In the rows, 128 means zero.
Which row each row swaps with, under one turn or mirror
The rows were stretched afterwards, more along some directions than others.
piv: [121 105 108 134 169 131 122 126 131 126 125 119 126 118 138 119  97 138
 140 101 114 100 144]
moda: [100 154 124 115 154 126  99 148  94 174 144 136 133 108 123 115  98 103
 156 118 127 110 102]
tavif: [125 178 156 167 115 122  81 144 147 125 120 113 131  90 171 164 107 112
 120 119 132 155 146]
Soz: [132 131 116 140 142 141 156  96 186 109 117  92 137  72 148 175 122 123
  99 110 148 150 140]
Takob: [ 83 111 143 150 152 147  99 146 111 135 101 103 137 100 151 143 130  91
 146  97 113 136 157]
riru: [ 85 154 143 133 135 132 141 114 157 122  95 102 124  79 137 139 114 133
 124  93 109 159 172]
dulem: [109 118 146 164 137 153  93 120 125 116  97  86 128  97 168 150 143 115
 114 100 149 141 165]
paro: [127 147 171 153 133 167 121 123 103 108  92 126 106 119 149 164 133 120
 115 117 125 150 160]
Mosat: [121 166 138 157 132 145 107  90 155 128 118  80 140  70 145 167 109  97
 103  90 122 148 144]
bizi: [139 138 147 109 145 111 153 136 151 107 135 138 121 104 142 150 122 122
 123 142 129 164 142]
kuniz: [124 103 158 167 141 160 128  96 173  99 106  99 157 109 149 137 150 116
  83 114 121 178 188]
ful: [101 205 127 132 117 141 132 143 148 135 127 108 145  74 146 151  82 125
 133 125 153 143 116]
pil: [160 143 174 157 142  97 120 145 164 114 155 118 136 111 132 159 105 112
  97 153 166 168 159]
sos: [ 88 152 141 131 176 158 132 108 159 110 129 101 121  78 119 145 142 124
 117 143 151 119 160]
Litu: [128 136 144 132 122 117 110 174 108 111 115 140 115 136 146 122 136 135
 151 108 140 146 144]
ritu: [114 145 160 169 165 167 131 125 139 137 132 103 131 109 109 141 122 102
  89 137 126 136 174]
dop: [107 147 150 147 162 152 119 114 139 143 134  59 158  75 109 127 117  85
 102 125 103 137 146]
Lig: [144 168 124 116 132 110 117 118 155 115 157 101 162 101 120 133 113 113
 109 150 148 150 147]
Dopo: [133 138 161 168 111 165 101 116 161  97 119 118 143 113 134 162 118 126
  95 117 111 158 181]
bez: [127 139 120 140 145 124 119 142 135 123 141 123 114 118 153 147 116 123
 121 143 182 127 144]
veru: [101 113 160 117 145 129 108 116  98 110 109 122 141 129 132 138 155 106
 134 128 124 116 161]
teda: [119 143 166 143 161 164 124 114 136 124 120 100 142 104  99 133 114 100
  96 139  95 156 175]
gid: [ 75 169 135 161 142 160  87 106 122 114  98  79 127  89 128 147 111 114
 114 104 103 111 165]
Fiko: [106 182 136 125 135 122 108 150 130 163 139 111 147 100 104 107  94  91
 139 116 108 110  96]
paku: [129 136 145 129 129 124 120 119 162  86 123 138 144 119 131 167 131 124
 105 135 136 170 205]
kag: [125 162 157 156 145 146 143 105 182 109 139  96 130  64 130 172 114 100
  65 134 128 173 165]
beg: [130 174 126 126 139 120 142 145 156 116 134 146 143 117 108 130  92 130
 131 130 114 152 148]
lebe: [ 64 136 127 142 181 130 110 126 112 133 131  76 135 110 108 117 121 111
 139 126 156 103 144]
les: [136 144 162 138 117 113  92 146 148 112 137 100 118  86 166 151 129 103
 108 126 137 146 132]
saka: [ 90 164 131 117 144 114 107 157  98 148 144 118 137  92 137 134 119  87
 146 125 132 110 107]
Bipo: [160 118 141 143 126 127 113 102 163  88 115 132 124 113 138 155 125 131
  96 125 146 151 173]
fil: [ 79 147 141 141 148 139 118 129 135 153 106  99 112  91 142 149 115 102
 130 119 147 148 134]
Pakaz: [104 116 114 141 154 144 122 144 151 108 106 123 128 134 155 128 145 153
 122 114 114 127 164]
Memi: [ 75 175 162 140 149 114 117 146 152 137 143  72 122  57 142 165 118 101
 112 150 166 138 119]
Pud: [109 176 173 141 136 158  93 106 112 118 127  89 139 100  91 130 133  84
 100 118  96 126 156]
suvat: [ 66 138 126 134 171 133 140 153 137 143 108  98 107  75 150 139 104 118
 159 112 122 127 118]
Zaz: [103 112 152 118 145 117 153 113 151 106 106 100 127  97 130 143 139 122
 116 124 108 145 158]
pade: [177 153 146 133 103 109 112 154 146 123 132 159 146 141 117 135  85 112
 101 128 113 160 149]
tek: [153 188 139 149 134 107 104 133 152 126 158 100 154  94 103 144  79  86
  98 134 145 136 115]
Lelez: [145 143 159 140 126 134  99 117 135  94 120 127 150 132 118 149 143 126
  92 128 127 140 198]
sif: [133 134 121 113 147 107 104 154 133 129 140 129 141 123 142 123 111 116
 142 144 139 139 134]
resa: [130 140  86 142 127 120 137 110 193 103 107 104 148  94 147 148 100 142
 119 110 152 159 148]
Ber: [ 93 136 185 123 133 112  89 153  65 117 113 137 119 122 133 133 141 113
 150 134 130 125 158]
suz: [116 121 162 141 161 134 131 132 141 100 106 108  95 109 117 154 137 127
 114 114 118 135 176]
lipim: [ 88 150 132 142 135 123  79 137 104 113 104 113 128 104 161 172 112 122
 144 123 155 115 145]
bevu: [103 180 100 141 161 133 136 128 194 142 134  90 155  73 121 143  78 119
 121 115 125 117 122]
Zumut: [124 162 110 127 119 113 114 138 123 136 109 132 154 118 126 100  90 121
 155  73 101 137 137]
zubif: [ 85 124 135 138 144 132  78 138 119 133 119 110 120 107 154 160 129 111
 162 113 134  98 129]
regu: [120 140 133 140 132 130 137 120 139 133 112 113 165 116 124 105 129 107
 135 102 111 167 136]
guvi: [102 152 129 120 125 141 142 142 136 131 123 120 166 103 129 134 142 128
 129 117 119 135 135]
dun: [146 136 158 136 137 143 115 159 128 113 134 132 135 101 136 130 116 115
 121 130 120 121 137]
roga: [128 109 146 172 169 127 110 105 175 104 117 100 131  99 131 138 122 115
  95 113 125 156 181]
Rava: [ 93 153 136 133 128 153 113 154 141 121  89 130 111  91 148 175 103 154
 133 100 135 136 154]
ripet: [ 97 168 128 129 106 137 101 130 127 120 122 105 159 104 142 131 126 128
 119 100 104 130 152]
fipe: [ 95 120 177 144 138 148  99 145 100 138 102 122 132 109 132 128 150 109
 134 117 106 126 154]
zosa: [ 94 154 164 139 135 133 129 148 128 147 100 110 148  89 123 150 123 107
 139 122 102 143 142]
Fusel: [ 92 156 141 141 154 160 134 113 130 130 125 127 142 116 123 118 126 145
 131 121 128 147 174]
safel: [136 178 154 138 112 129 132 120 177 119 132 104 119  74 136 155  88 112
  93 130 143 162 126]
mir: [ 79 130 126 125 173 156 146 133 121 135 116 102 145 107 111  99 130 111
 137 108  82 131 138]
dezo: [159 144 146 133 133 134 130 118 167 118 147 139 128 100 121 149  85 129
  77 135 119 160 157]
bilo: [113 152 156 183 144 143  99 125 174 114 112 104 151  92 149 175 114 119
  92 123 127 165 179]
ziris: [161 163 106 128 111 114  97 170 154 123 116 171 138 125 144 158  78 149
 145  98 144 138 132]
Tefo: [ 81 135 162 133 179 115 131 149 138 144 140  96 121  68 122 147 136  95
 126 135 131 132 148]
Menep: [149 152 129 130 132 112 126 131 135 103 147 126 137 102 115 135 103 110
 110 127 152 151 153]

Lelez swaps with dulem
fil swaps with pade
fipe swaps with Bipo
bevu swaps with ful
teda swaps with sif
dun swaps with sos

Which row each row swaps with, under one turn or mirror
The rows were stretched afterwards, more along some directions than others.
zub: [124  98 179 120 131 166 172 151 127 156 130 131 205  77 103 174 129 174]
geke: [109  98 181 128 141 168 177 155 131 149 124 132 198  81 102 175 120 168]
dem: [117 134 140 131 117 129 178  93 129 131 135 135 129 109 139 142 134 157]
tesev: [112 134 143 122 122 108 113 172 154 136 165 122 178 110 127 156 146 120]
fezi: [168 124  91 121 179 155 121  99 113 154 187 106 180  67 157 182 136 107]
lokan: [149 108  84 111 111 106 106 131 143 162 133 129 173  83 107 122 161 142]
Beza: [133  94 170 125 141 175 170 152 135 158 129 129 211  78 112 179 136 166]
nazov: [ 94  87 123 130 152 121 130 133 161 103 127 146 144 134 122 143 119 120]
badin: [116 100 177 121 144 167 172 156 130 152 136 123 204  78 104 185 119 158]
Dubo: [ 83  97 136 126 150 125 143 148 159  96 120 143 144 138  99 149 114 127]
vadi: [109 153 144 116 135 125 123 113 107 144 210 119 172  84 145 181 124 173]
nul: [119 135  88 114 148 109 118 149 121 119 182 106 165  87 135 186 133 111]
Nugu: [183 122 113 149 171 170 110 154 157 144 166 101 179  77 124 186 127 142]
vipil: [147 135 101 111 149 136 130 161 125 113 117 111 158 107 105 219 147 100]
sugop: [129 146 133 126 124 114 162  95 121 137 150 123 126 109 146 152 126 132]
raru: [153 141  89  95 144 117 107 154 132 126 162 103 176 105 115 225 149  83]
Bibo: [131 119 140 155 132 108 135 124 159 150 115 155 150  98 157 105 114 125]
niru: [140 124  68 117 145 132 129 118 153 133 174 141 179 101 156 152 121 127]
tun: [127 142 122 128 122 102 149  82 127 134 159 121 134 106 148 150 139 131]
Kiv: [147 134  91  89 145 121 118 142 112 112 157 103 157 107 114 230 144  99]
Bet: [157 118  96 111 136 143 148  97 123 173 161 130 180  99 128 113 149 173]
sifa: [125 114 119 135 147 133 101 127 128 134 180  90 147  81 150 172 107 116]
Viv: [148  94 113 139 166 141 130 149 161 177 142 128 204  83 109 165 147 131]
ruvi: [ 92 148  84 125 142  98 143 102 106 121 172 134 123  92 158 166 132 100]
Mifog: [105 120  98 116 132 127 125 152 142 133 125 137 159  97 115 147 160 130]
vidu: [ 84  92 131 128 153 112 124 140 152  94 129 143 135 135 115 151 108 113]
kagel: [ 89  92 128 127 160 116 127 150 157  91 130 143 144 133 103 162 111 112]
nipo: [ 83  91 122 121 151 112 127 144 162 103 125 146 145 137 104 144 110 119]
Dez: [144 127  84 141 145 111 121 120 163 121 151 131 145  95 133 135 156 132]
Kog: [121 101 176 124 142 174 175 164 138 146 121 128 200  91  88 177 125 169]
lopiz: [118 156 126 129 116 119 170  80 109 137 157 130 124 102 157 144 137 140]
Kob: [145 145  89  94 141 118 120 151 122 114 139 104 153 111 117 219 144  99]
Luba: [151 119  95 125 153 130 101 131 142 156 152 112 171 122 122 133 102 101]
Fuf: [123 112 141 146 138 167 139 136 152 166 142 138 159  98 127 119 115 171]
Megi: [136 114 146 125 139 128  87 137 166 156 175 122 155 130 117 113 133 154]
sele: [120  97 182 124 139 167 178 149 134 149 140 133 203  80 100 176 125 176]
baf: [153 150  79  97 142 133 116 144 114 122 143 109 157 107 116 213 151 105]
zosok: [143 124 123 127 168 111  74 113 144 124 197 111 131 118 168 167  93  94]
Nolab: [147 132  89 103 141 154 130 123 114 166 176 124 173  81 124 179 137 163]
fod: [ 92  98 106 122 155 130 134 134 165 127 175 118 174 102 142 182 133 132]
zifi: [152 117 104 127 154 139 111 120 137 162 187 116 161  98 120 133 112 167]
did: [147 109 122 113 163 151  91 141 143 130 146 104 162  91 143 182 120 124]
Pame: [ 81  89 133 126 152 124 133 148 158 102 118 147 146 132  99 148 110 130]
mam: [126 129  86 114 165 148 123 155 124 113 181  98 174 113 149 202 106 107]
vazu: [116 128  94 109 117 106  95 125 143 120 161 130 124 144 130 115 123 121]
sete: [110 154 117 143 165  84  90 124 114 122 185 130 139 106 141 171 115  96]
Gofuf: [121 142 125 118 121 102 149  81 129 139 178 123 136 107 152 150 140 122]
kedo: [117 130 100  79 120 132 135 121 116 138 176  92 193  90 137 175 143 128]
fesus: [148 139 122 106 120  94 122 125 130 151 166 133 181  81 153 162 153 115]
peb: [158 144  94 107 149 124 111 150 122 123 149  92 172  97 121 233 145  91]
tel: [121 140 132 122 117 105 172  89 112 134 161 131 135 102 146 160 133 132]
vepa: [147 140 138 102 110 145 137 133 100 166 163 106 181  79 127 159 157 145]

Kiv swaps with tel
dem swaps with vipil
Kob swaps with sugop
niru swaps with fezi

Which row each row swaps with, under one turn or mirror
The rows were stretched afterwards, more along some directions than others.
pokip: [135 121 146 123 129 124 119 118 115 128 150 130 116 103 166 118 132]
totut: [103 130 103 148 173 160 166 142 215 130 115 105  75 112 145 106 102]
Fal: [115 126 101 123 143 146 139 158 159 122 115 139 110 110 114 129 113]
vuda: [157 139 155 142 127 134 106 129 110 138 130 111 115 104 156 136 128]
gafo: [135  92 119 131 121 142 176 138 202 141 152 119 107  65 156  96 103]
tapo: [128 126 134 136 146 152 133 164 141 120 128 112 106 117 140 132 110]
Nek: [129 130 135 131 123 130 134 135 168 155 162 106 113  91 149 124 121]
buba: [115 107 150 149 139 138 153 114 183 151 137  89 114 108 142 117 152]
vamig: [125 148 144 137 160 131 122 122 127 103 140 142 109 102 146 132 124]
tovu: [115 133 154 152 138 159 122 116 189 143 110 112 105  91 152 144 115]
dazez: [132 140 137 129 144 123 141 132 120 130 171 144 120 130 149 127 142]
sufu: [139  92 138 130 128 125 141 122 155 120 115 112 124 123 125 104 132]
rulab: [147 126 112 127 143 116 151 111 140 107 156 133 128  79 129 118 127]
maboz: [121 120 117 144 156 139 153 148 161 138 133 103  95 134 149 106 137]
zar: [125 115 104 112 132 138 157 125 180 138 146 123  97 107 158  99  98]
ruvur: [136 103  97 110 124 114 148 147 161 118 145 128 120 101 125  96 107]
Kifu: [145 134 107 121 144 136 137 157 142 107 103  71 105  88 113 119 100]
fiv: [157 124 111 120 134 118 107 134 138 106 142  75  89  52 136 110  90]
gef: [126 110 108 147 126 156 173 138 227 144 130 119 102  77 129 109  84]
gat: [176 130 120 123 136 117 124 137 140  96 129  94 106  71 127 101  93]
kanu: [144 141 101 131 146 120 138 119 168  94 136 100 112  51 109 111  94]
kipe: [129  97 117 145 129 149 155 161 188 152 149  98  86  89 148 112 106]
Mipak: [113 108 131 132 148 144 166 151 176 136 133 142  94 127 160 129 118]
Guzod: [121 128  95 128 184 130 143 154 178 107 140  98  78  61 134 105 100]
Zib: [142 123 134 134 149 151 122 162 173 136 127 123  80  86 151 122  80]
zim: [126 165 112 127 160 139 139 141 147 116 118  93  96  97 132 139 102]
gotub: [ 95 102 105 134 168 154 182 143 225 126 107 106 103  96 128 105 111]
mesar: [105 155 113 134 157 149 127 141 165 136 130 101 100  84 125 142 126]
lor: [135 142 158 134 156 136 116 131 140 111 113 116 121 100 127 140 118]
nesaf: [169 127 106 120 122 127 116 149 150 109 120 116 110  77 117 108  87]
riri: [109 135 128 147 175 141 127 138 130 122 112  89 114 117 117 125 155]
fepo: [106 124 114 151 155 131 171 120 213 125 120  87 111  70 118 125 116]
nogu: [140 121 129 134 148 145 131 115 141 119 126 135 114  95 129  99 117]
nezu: [122 109 130 118 117 145 155 140 154 136 135 110 121  68 145 128 111]
raba: [137 154 143 127 161 127 115 128 134 114 130  98  88 100 154 143 114]
kib: [147 115 122 140 122 154 160 124 198 154 132 123 105  98 148 118  96]
Nage: [133 125 124 146 146 136 155 141 199 143 152 110  97  63 159 115 105]
nuzo: [107 128 109 153 178 133 151 141 171  97 110 117 115 117 109 125 145]
kovug: [111 127 106 118 155 145 138 135 170 112 134  76  93  63 149 115  98]
keso: [121 117 105 136 134 138 160 141 193 142 159 115 111  57 138 112 122]
deku: [113 126 119 118 133 143 163 142 151 127 133 149 116 101 147 135 105]
mipe: [103 103 127 137 146 159 140 135 168 145 104 108 110 110 137 115 126]
gomo: [140 119 141 144 124 134 139 128 179 123  99 117 120  94 120 134  92]
kufo: [122 102  99 132 146 130 166 138 159 126 134 115 111  95 146 101 134]
lolo: [110 119  96 151 178 159 173 129 200 134 125 100  92  99 122  85 127]
sar: [167 119 113 122 136 113 129 146 150  97 129 133 110  74 137 103  84]

totut swaps with vamig
Mipak swaps with raba
lor swaps with gotub
kanu swaps with gef

Which row each row swaps with, under one turn or mirror
The rows were stretched afterwards, more along some directions than others.
kalo: [136 163 114 104 136 140 110 106 104 112 127 130 127 140 150 109 140 131
 130 135]
molo: [121 126 137 148  84 123 125 119  99  93 129 150 158 154 122 129 130 160
 132 140]
molu: [ 99 158 138 149  78 154 129 154  97  95 148 152 157 161  92 124 118 107
  79 148]
Tibi: [138 110 147 103 136 140 112 110 115 131 198 139 107 117 114 105 185 121
  87 134]
lelo: [147 129 149  89 134 134 122 134  86 133 194 122 104 126 108 113 154  77
  53 125]
Mufa: [137 107 153 111 129 150 112 133  94 139 211 156 109 131  88 114 153 105
  47 133]
rele: [125 126 115 120 137 130 122  90 102  98 153 138 162 146 147  99 156 165
 144 166]
neku: [114 124 123 128 143 118 114 109  86 102 139 155 157 175 147 107 171 145
 116 106]
Vozo: [161 129 163  92 108 152 127 137 106 137 152 119 117 124 123 129 108 127
  86 173]
tuv: [139  95 155 121 136 167 107 130 106 130 199 114 102 113  92 102 151 134
  69 193]
Tero: [168 134 126 107 120 131 125 113 116 122 169 130 114 119 100 119 113 133
 105 131]
Gem: [123 152 145 106 123 131 127 121  93 115 159 182 155 173 140 118 154 114
 138 116]
Lofu: [125 133 124 104 134 129 128 120 108 128 164 116 134 112 106 136 120 104
  64 156]
milon: [118 132 145 103 110 137 134 158  73 108 157 144 108 160 133 116 152 104
  77 137]
fafig: [188  85 138  86 178 139  92  72 105 166 181 128  76 102 126 112 170 158
 118 124]
libi: [108 118 145 122 127 134 122 146 100 154 139 133 133 146 121 137 118 117
  55 152]
vuzoz: [124 141 133 133 125 135 115  95  99 119 161 158 151 141 113 128 140 140
 158  92]
Zonud: [169 106 162 114 103 152 121 137 103 141 177 109 107 106  90 132 135 130
  89 188]
Kis: [148 114 115 137 126 132 124 105  91 118 171 129 114 128 110  94 162 166
  88 160]
Mita: [103 108 146 154  94 152 131 147  98 154 151 150 137 149  89 135 121 148
  93 151]
Gizup: [120 119 115 107 157 109 116  89 103 111 143 141 140 139 167 129 164 160
 129 141]
tif: [123 158  99 124 132 109 129 100 121  96  94 135 163 144 156 120 133 154
 139 154]
Miv: [153  94 141 113 160 130 112  99 106 121 125 143 134 152 170 126 142 147
 152 128]
tolog: [169 111 129  96 158 146 102 101 103 118 186 132  86 119 131 100 165  98
 105 132]
kika: [170  99 141  82 111 142 106 116  83 141 176 117 105 130 123 135 154 120
 105 146]
Zakor: [111 122 129 139 104 151 103 122  85  97 183 157 148 162 105  89 175 124
  70 149]
Pali: [148 113 120 127 133 131 118  91 112  96 139 135 177 137 149 111 166 159
 108 146]
pufum: [173 127 145  99 101 137 127 128 103 121 171 113 123 111 106 126 138 118
 105 178]
Tobit: [169  96 145 132 147 155  94  94  98 127 196 145 111 103 105 135 138 164
 102 146]
Sef: [119 102 153 123 130 130 122 119  94 133 172 148 136 143 105 116 124 147
  61 168]
siluz: [152 134 116 108 115 124 123 107  94 103 167 137 147 144 141  86 177 123
  70 147]
sunap: [140 122 126 146 107 144 109 131 108 101 117 129 150 162 128 130 129 156
 134 124]
tiza: [144 134 102 129 165 124 109  63 117 134 129 158 143 120 146 125 148 183
 180 135]
Pak: [137 124 152 119 180 146  96 120  97 131 168 152  94 145 127 105 172 130
  98 128]
nula: [129 119 128 144 135 140 104  94 117 132 170 170 109 108  94 126 125 158
 109 134]
vefip: [137 112 124 124 167 134 103  87  97 127 142 172 158 151 166 125 165 153
 125 106]
nog: [160 102 104 112 160 143 111  67 102 115 137 128 113 103 158 119 154 177
 114 168]
Motaf: [120 140 132 148 136 128 130 105 111 107 124 161 159 150 125 118 114 170
 112 142]
mim: [147 123 116 130 178 131 101  74 124 141 123 153 135 117 144 129 145 179
 170 135]
Midab: [145 129 145 118 100 140 131 139 125 123 141 125 134 121 108 127 119 125
  79 183]
tuzi: [110 122 142 156  75 143 126 141  98 103 177 133 150 140  87 110 154 134
  65 156]
zugur: [106 129 139 121 171 140 118 113 103 144 145 182 102 150 136  99 167 139
 121  84]
mumeg: [123 118 154  99 103 146 145 132 105 150 141 110 111 115 104 137 114 109
  90 153]
dorin: [103 125 110 154 136 118 124  88 111 124 151 167 159 127 122 130 124 183
 108 145]

milon swaps with zugur
Sef swaps with Zakor
Kis swaps with Mita
neku swaps with Mufa

